One turning vector, and how many ticks it has turned:
The counts run from 0 to 299.
| -19 |   7 |  10 |   8 | -10 | -14 |  23 | -17 |   0 | -29 | -62 |   1 |  23 |  15 |  -7 | -15 |  -9 |  20 |  36 | -14 | -17 |   5 |  -2 |  16 |   0 |   4 |  -6 |  -8 | -31 |  30 |  23 |   1 | -14 | -11 | -18 |  19 | -16 |  25 |  29 | -43 |  -4 | -17 | -12 | -19 |   6 |  11 | -12 |  39 |
151
|  31 | -29 |   9 |  -8 |   5 |  23 |  33 |   0 |   9 |  -5 | -35 | -13 |  19 | -19 |  -5 | -16 |   3 |   0 |  23 |  -6 |  37 |   1 |  -7 |  -3 |   8 |  10 | -10 | -13 | -36 |  -4 |  -6 |  33 |  18 |   0 | -20 |  12 |  12 |  15 | -11 |  61 | -56 |  16 |   0 |  13 |   0 |  -3 |   0 |  -4 |
92
|  34 | -28 |  13 | -18 |  16 |   5 |  17 | -10 | -32 | -15 | -11 |   9 | -12 | -36 |   4 |  -4 |   0 |   5 |  48 |   4 | -15 |  16 | -44 |   3 |  12 |  29 |  -2 |  -7 |   3 | -32 | -14 |  16 |   0 |  28 |   5 |  -5 |  -8 |  24 | -20 |  21 |  -2 |  29 | -30 |  -7 | -34 | -10 |  21 | -23 |
124
|  -4 |   6 |  12 | -10 |  18 |   1 |  10 | -42 | -11 | -34 | -37 |  19 |   6 | -10 | -16 | -11 |  18 |   7 |  24 |  -1 |   3 |   1 | -38 | -10 |  23 |  15 | -30 |  30 | -33 |   4 |  23 |  -6 | -16 |  10 | -11 | -15 |  -6 |  46 |   0 |  17 |   1 |  16 | -28 | -38 | -27 |  -5 |  -1 |   3 |
18
|  -8 | -17 |   8 |  15 |  -2 |  -9 |  10 | -16 |   0 | -27 | -55 |   9 |  30 |  -8 |   2 | -41 | -15 |   9 |  36 |   4 |   4 |  -3 |  12 |  40 |   6 |   9 |  26 | -15 | -41 |  22 |  27 |  14 |   1 |   5 | -33 |  -6 | -11 |   2 |  16 | -23 |  -8 | -11 |  -6 |   9 | -13 |  18 |  -7 |  31 |
152
| -19 |  -3 |  -5 |   0 | -23 | -13 |  22 |  -1 | -39 | -10 | -49 |  14 |  18 |   0 | -18 |  -4 |   1 |  -3 |  20 | -10 |  16 | -19 | -41 |  12 |  12 | -15 |   2 |   5 |   5 |   5 |  40 |  18 |   5 |  10 |  25 |  13 |  -1 |  24 |   4 |  -6 |  29 |   0 | -50 |   7 |   2 | -16 |  26 |  18 |
50
|  20 |   2 |   7 |  -5 |  -7 |   8 |  31 |   3 | -26 | -45 |   0 |  -2 | -11 |   5 | -28 |  -2 |   7 |   5 |   2 | -53 | -24 |  32 | -35 |  -9 | -12 |  18 | -18 |  13 | -26 |  12 |  -7 |  10 |  15 | -18 | -21 |  43 | -20 |  46 |  14 |   6 |  10 |  -5 | -12 | -27 |   0 | -14 |  -3 |   7 |
74
|   1 |  19 |   9 |  -3 |  26 |  12 |  31 | -13 | -17 | -12 | -60 |  -6 |  30 |  12 | -20 |   8 |  14 |  13 |  -9 |  10 |  16 |  18 | -20 |  23 | -11 |   9 | -15 |  11 | -18 |   8 |  51 |  28 |  -6 |  -5 |  15 |  19 |  -1 |  37 |   9 |   7 | -30 | -22 |  16 |  -4 | -13 |  31 |  16 |  22 |
10
|  16 |  -2 |  20 |  -4 |  30 |  11 |  21 |  20 | -19 |  -9 | -34 | -33 |  17 | -11 | -25 | -23 |  -1 | -19 |  13 |  15 |  23 |  14 |  24 |  -5 | -22 | -32 |   2 |  -4 | -29 |  -2 |   1 |  28 |   3 |  -3 |   4 |   6 |   1 |   8 |  34 |  23 | -21 |  -8 |   6 |  20 |  14 |  28 | -20 |   5 |
97
|  57 |  12 |  30 |  -7 |   0 |   3 |  18 |  11 | -18 |  25 | -23 | -19 |  42 |   4 |   2 | -38 | -20 |  31 |  32 |  -2 |  -3 |  29 |  -3 |   7 |  11 |  -6 |   7 | -20 | -12 |   3 |  27 |  10 |   4 |   6 | -35 |  10 | -30 |  21 | -20 |   4 |  -3 |   1 |   5 |  10 |   3 |  20 |   2 |  25 |
204
|  42 |  -3 |   5 |   8 |  25 | -24 |  12 | -17 | -27 |  -4 | -23 |   9 |  18 | -23 |  10 | -16 |  -9 |  13 |  58 |   1 | -26 |  40 | -19 | -20 |  21 |  -7 | -10 | -23 |  20 |  -5 |   8 |   9 | -20 |  20 | -11 | -18 |  -3 |  -5 |  21 |   0 |   6 |   7 | -24 |  17 | -12 |   4 |  11 |   4 |
120
| -23 |  -8 |  -7 |   1 |  -1 |  17 |  32 | -18 |  -2 | -63 | -36 |   9 |  -2 | -11 | -21 |  -5 |  -4 |   8 | -10 |   1 | -10 |  14 | -31 |   1 |   4 |  24 |   8 |  15 | -33 |  -5 |  16 |  32 |   6 |  -7 |  27 |  25 |  -7 |  34 |  35 |   7 | -18 |  -4 |   0 | -20 |  10 | -16 |   3 |  18 |
146
|  13 |   6 |   4 |  20 |  13 |  18 |  17 | -14 | -17 | -29 | -40 | -14 |   1 | -14 | -36 |  -3 |  -5 |  13 | -15 |  23 |   7 |  -3 |  -2 |  -7 |  -6 |   2 |   4 |  11 | -27 | -14 |  12 |  56 |  -1 |  -2 |  18 |  -2 |  -4 |  48 |  10 |  30 | -33 |   1 |   0 |  -6 | -16 | -19 | -37 | -17 |
21
|  40 | -27 |   1 | -19 |  -1 |  -9 |   8 |  20 |  -7 | -13 |   5 |  26 |  29 | -25 | -14 |  -4 | -11 |  -2 |  40 | -24 | -17 |   3 | -52 |  -6 |  45 |   9 |  -6 |  12 | -17 |   0 |  18 |  -3 |   3 |  21 | -12 |   5 |  -5 |  20 | -10 |  34 |   3 |  18 | -17 |  -3 |  16 | -15 |  15 |  16 |
196
| -10 |  27 | -11 |  -4 |   5 |  19 |  39 | -17 | -10 | -18 | -24 | -22 |  23 |  18 |  -8 | -24 |   3 |  -3 | -11 | -21 |  29 |  40 |  -7 |  22 |   8 | -33 |  11 |  -5 | -29 |  -8 |  34 |  19 |  23 | -20 | -38 |  43 |   1 |  -2 |   8 |  20 | -36 |  -5 | -22 |  19 | -13 |   4 |  15 |  18 |
81
| -14 |   7 |  21 | -39 |   0 |  -8 |  19 | -11 | -19 | -33 | -13 |  -9 |   7 | -13 |   3 |  -2 | -24 |  19 |  32 |  -3 | -40 |  38 | -30 | -24 |  -9 | -13 | -22 |  -9 |   8 | -13 |   7 |  17 |  -9 | -15 |  13 |  15 | -28 |  22 |  48 | -16 |   1 | -14 | -24 | -23 |  34 | -12 |   6 |   6 |
130
|  -4 | -10 |  18 | -32 | -30 | -26 |  10 |  -3 | -12 | -43 | -14 |  12 |  10 | -21 |  -4 |  -8 | -12 |   7 |  43 | -29 |  -8 |   1 | -32 | -32 |  -1 |  -8 | -11 | -15 |   6 |  10 |  19 |  21 |  16 |   0 |   6 |  24 | -23 |  49 |  20 |   4 |  22 |   8 | -30 | -26 |  28 | -28 |  15 |  16 |
267
| -22 |   6 |  -3 |   3 |  -3 | -38 |  10 | -15 | -20 | -48 | -17 |  19 |  23 |   6 | -11 | -24 |   4 |   0 |  25 |   1 |   7 |  22 | -21 |   8 |  16 | -20 |  24 |  -2 |  -2 |  20 |  55 |  14 |  33 |   2 | -32 |   2 | -23 |  10 |  15 |  -6 |  14 |  -6 | -13 |  20 |   0 |  -1 |   8 |  22 |
278
|  -7 | -11 |  20 |  -9 |  20 |   0 |  17 |  -1 |  -2 | -25 | -34 | -25 |  11 | -37 | -17 | -11 |  -7 | -11 |  20 |  35 |  -1 | -21 |  28 | -27 | -12 | -26 |  -6 |   3 | -39 |  -2 |  11 |  44 |   7 | -14 |  20 |  -2 | -11 |  44 |  28 |   7 | -30 |   3 |   2 |  -3 |  19 | -13 | -49 |  -2 |
234
|  50 |  -4 |  14 |  21 |  21 | -14 |  13 | -12 | -33 | -36 | -11 |   6 |   6 |  -2 |  -5 | -34 |   9 |  10 |  46 | -30 |   4 |  32 |   3 | -17 |   2 |  -4 |  -1 | -21 | -20 |  28 | -15 | -26 |   0 |  -3 | -57 |  -5 |   5 |   3 |  12 |  15 |   1 |   5 |  -6 |   8 | -25 |  16 | -19 |  -6 |
297
|  38 |  -6 |   4 |  17 |   0 |   1 |  36 |  45 | -44 |   8 | -43 |  -2 |  10 |  -6 | -11 | -11 |   8 |   2 |  17 |  -4 |  17 |  11 | -15 |  31 |  17 |   0 |   4 | -17 |   0 |   7 |   7 |  13 |   5 |  38 |   6 |  17 |  17 |   8 | -31 |   7 |   4 |   6 |  -7 |  38 |   2 |  23 |  28 |  24 |
188
|  12 |   2 |  11 |   6 |  -9 | -25 |   8 |  14 | -49 | -37 | -25 | -18 | -13 |  -3 | -22 | -44 |  14 |   8 |   0 | -17 |  12 |  30 |  19 | -12 | -30 | -27 | -12 | -24 |   3 |   5 |  -7 |   9 |   2 | -15 | -16 |   7 |  10 |  14 |  39 | -11 |  10 |  -5 | -47 | -15 |  10 |   4 | -13 |  -2 |
170
|   0 |   5 |  11 |  -5 |  45 | -10 |  63 |  -9 | -24 | -22 | -32 |  -2 |   9 |  10 | -15 | -14 |  23 |  22 |  13 |  21 |  -7 |  68 |  12 |  -5 | -23 |  36 |  -9 | -21 |  -6 |   7 | -16 |   8 |  -3 | -17 |  -3 |  11 |   4 |  10 |  13 |  22 | -36 | -13 |  -7 |   5 |  -1 |  25 |  -2 |  12 |
221
|  15 | -13 |  -3 | -21 |  22 |   0 |  34 |   0 | -29 | -13 | -16 |   9 |  16 |   0 |  -4 |  13 |  23 |  -2 |  25 |   7 |  10 |  20 | -12 |  -3 | -16 |   8 |  17 | -14 |   5 | -10 |  15 |  32 |  37 |  15 |  14 |  23 | -13 |  33 |  -3 |  30 |  -3 |   1 |  30 |  45 | -27 | -13 |  28 |  -7 |
0
|   8 | -19 | -10 | -10 | -36 | -18 |  16 |  22 |  -3 | -19 | -18 |  12 |  16 | -23 | -12 | -26 | -28 |  16 |  34 | -15 | -17 |  22 | -37 |   2 |  33 |  31 |  -4 |  -5 | -19 |   8 |  10 |  10 |   5 |   4 |  -8 |  16 | -16 |  11 |  -3 |   3 |  13 |   1 | -40 | -31 |  35 |   9 |  15 |  33 |
59
|  31 | -27 |  -5 |  14 | -11 |   7 |  29 |  -9 | -22 | -29 |   3 |  -1 |  18 | -20 | -19 | -14 |  -7 |   5 |  14 | -12 |  16 |  15 | -20 |   7 |  15 |  26 |  24 |  -5 | -16 | -14 |   6 |  32 |  31 |  11 | -19 |  14 | -34 |  33 | -30 |  16 | -16 |  13 |   7 |  25 | -33 | -20 |   5 |  -4 |
72
|   5 | -28 |  -8 |  23 |  -9 | -31 |   1 | -10 |  -3 | -52 | -10 |  25 |   1 | -35 | -22 | -25 |  -1 |   0 |  28 |  -7 | -18 |   9 |  13 | -13 |   7 |   1 |  10 |  -9 |  -1 |  32 |  -9 |  22 |  16 | -22 | -27 |  -3 | -15 |  28 |  36 |  10 | -21 |  -2 | -23 |  16 |   2 | -19 | -43 |   2 |
161
|  -4 |   9 |  -2 |  13 |   0 |   3 |  18 | -32 |  -8 | -30 | -40 | -19 |  22 |  -8 |  -3 | -46 |  -1 |   0 |  -9 |  25 |  17 |  11 |  12 |  23 |  16 |  -5 |  37 |  -8 | -29 | -19 |  33 |  19 |   8 |   6 | -32 |   0 | -21 |   3 |   6 |  -6 |  -7 |   3 | -12 |  12 | -25 |   9 | -21 |   7 |
153
|   6 | -22 |   4 | -19 | -34 |   0 |  12 |  -1 |   5 | -36 | -29 |  24 |  29 | -14 |  14 |  -5 | -28 |   0 |  56 | -24 |  -2 | -10 | -36 |   2 |  -1 |   4 |  -6 | -30 | -14 |  18 |  24 |  30 |  11 |  10 |  -8 |  32 | -24 |  17 |  13 |   1 |   2 |   4 | -22 |   1 |  17 | -10 |  14 |  27 |
268
|   1 |  -2 |  15 |  15 |  10 | -10 |  45 |   6 | -17 | -35 | -27 | -18 |   9 |  -9 |  -5 | -32 |   1 |  14 |   2 |  38 | -29 |  33 |  32 |   7 |  -3 |  20 |  38 | -26 | -16 |  -1 |  -4 |  29 |   6 | -15 | -12 |   6 | -27 |  35 |  12 |  -4 |  -8 |   4 |   2 | -12 |  17 |  20 | -44 |  13 |
149
|  25 | -12 |  11 |  -7 |  13 |  -7 |  23 |  23 |  -2 | -24 | -38 |   1 |  11 |   0 | -32 |   2 |  16 |   4 |  32 | -31 |  -1 |  16 |  -3 |   4 | -13 |   7 | -41 |   2 | -38 |  38 | -15 |  12 |   0 | -22 |   4 |  13 |  31 |  28 |  12 |  18 | -32 | -14 |  -5 | -14 |  14 |  15 |   3 |  36 |
95
|  49 | -23 |  17 |   0 |   3 |   7 |  24 |  16 | -15 | -36 |  -8 |   4 |   5 | -14 |  -9 | -23 |  -8 | -14 |  10 |  -2 |   6 |   2 |  -6 |   4 |   3 |  27 |  26 |  -6 | -50 |  13 |   2 |  30 |  28 |   5 | -24 |   7 | -24 |  35 |  18 |   3 | -16 |  10 |  34 |  12 | -14 |   4 | -28 |  12 |
285
|  66 | -31 |  20 |   4 |  26 |   8 |  -3 |   4 | -32 |   5 | -41 |  -4 |   7 | -17 | -26 |   3 |  -2 |  -1 |  32 | -14 |   4 | -34 | -12 | -14 |   3 | -16 | -15 |   1 | -15 |  14 |   1 |  24 |  -7 |   6 |   7 |  -4 |   6 |  36 |  21 |  11 |   6 | -10 |  13 |   4 |  -9 |   0 |  -6 |  -5 |
107
|  -5 |   3 |   3 | -10 |  -8 | -17 |  23 |  33 | -33 | -24 | -30 |   6 |  11 |  -4 | -34 | -24 |  -4 | -15 | -10 |  -9 |  -3 |  25 | -32 |   3 |  32 | -28 | -17 |   2 | -11 |  -6 |  18 |   3 |   6 |  13 |  -5 |  18 |  22 |  -4 |  19 |  21 |   7 |  15 | -50 | -11 |  36 |   2 |  27 |  23 |
186
|  25 |   3 |  20 |  12 |  -1 | -12 |  41 | -20 | -28 | -11 | -29 |  -3 |  29 |  20 | -18 | -12 |  40 |  18 |  11 | -19 |  30 |  18 |   0 |  27 | -19 |   7 | -15 |  -6 | -10 |  11 | -13 |   1 |   5 |  -5 | -35 |  28 |   9 |  23 | -41 |   7 |   4 |   1 | -16 | -21 | -29 |  18 |  13 |  17 |
83
